Read these off the grid that follows.
1) Find the fifth entry from the end, reading row by row.
2) Find the bottom-left entry.
3) Find the top-left entry.
4) Find the entry in the bottom-right corner.
5) Find the 3rd entry, reading row by row.
6) Find the 4th-last entry, reading row by row.
7) Find the 2nd entry, reading row by row.
8) Find the entry in the top-right corner.
[[5 6 6 1 1 6 4]
 [2 5 7 3 6 2 4]
 [2 2 7 5 5 2 3]
 [5 2 4 3 5 3 3]
 [6 6 1 8 6 6 8]
 [6 7 3 8 7 7 7]]
1) 3
2) 6
3) 5
4) 7
5) 6
6) 8
7) 6
8) 4

Questions about the grid below.
1) Read off the fifth entry in reading order.
2) Read off the 1st entry in reading order.
3) Read off the entry just right of the largest entry.
[[158, 105, 87, 42, 49, 153, 133, 83, 131, 142, 128, 129, 194, 122], [137, 120, 116, 105, 105, 134, 129, 113, 130, 134, 127, 127, 146, 120], [152, 121, 121, 123, 100, 166, 162, 109, 90, 172, 144, 164, 125, 152], [148, 117, 116, 120, 98, 164, 164, 114, 91, 175, 141, 164, 128, 152], [162, 101, 56, 90, 88, 130, 188, 164, 105, 182, 154, 112, 106, 108]]
1) 49
2) 158
3) 122

Read these off the grid that follows.
1) Which number is the entry in the top-right corner?
2) Which number is the entry in the bottom-right corner?
3) Which number is the entry just left of -393?
4) Which number is the entry in the bottom-left corner?
5) Which number is the bottom entry of the column that holds the largest entry?
6) Which number is the bottom entry of the column that holds the smallest entry?
7) Which number is the entry just right of -89?
8) Which number is the top-left entry?
255,32,212,-382,-342,528,78,73,-188,-94,548,139
45,-681,514,326,678,282,-407,-393,278,415,20,-518
-89,-222,90,-78,-26,157,-66,-271,17,69,395,-138
437,403,-317,0,-354,27,97,315,-305,1,-188,383
1) 139
2) 383
3) -407
4) 437
5) -354
6) 403
7) -222
8) 255

X = [ 42  46  39 -34  36 -29  33  35 -53  36 -33 -33 -35 -43  40  75]
Read off the entry just right of 46.
A: 39
Read off the entry just left of 39.
A: 46
Read off the entry just right of the smallest entry.
A: 36

[[ -34.403   81.264   -0.782  -47.176  -35.588    6.925  -37.411  -33.458
  -116.856  -19.179  -27.547   96.809 -128.771   31.931  -83.660]
 [  -3.550  -36.402   22.551  -15.533  -10.390   39.245  146.667   15.485
   -55.712   26.765 -149.205   68.971  -24.873  112.062 -100.033]]
What is the 3rd entry in reading order?
A: -0.782
The second largest entry -> 112.062
What is the 3rd largest entry?
A: 96.809
The entry just right of the smallest entry -> 68.971
The 1st entry in reading order -> -34.403
What is the entry just left of 6.925?
A: -35.588
The entry just left of -33.458: -37.411
The entry just left of -116.856 -> -33.458
What is the entry just left of -10.390?
A: -15.533
The entry just right of 39.245 is 146.667
The entry just left of -27.547 is -19.179
The entry just left of -0.782 is 81.264
The entry just right of 68.971 is -24.873
What is the entry just right of -33.458?
A: -116.856
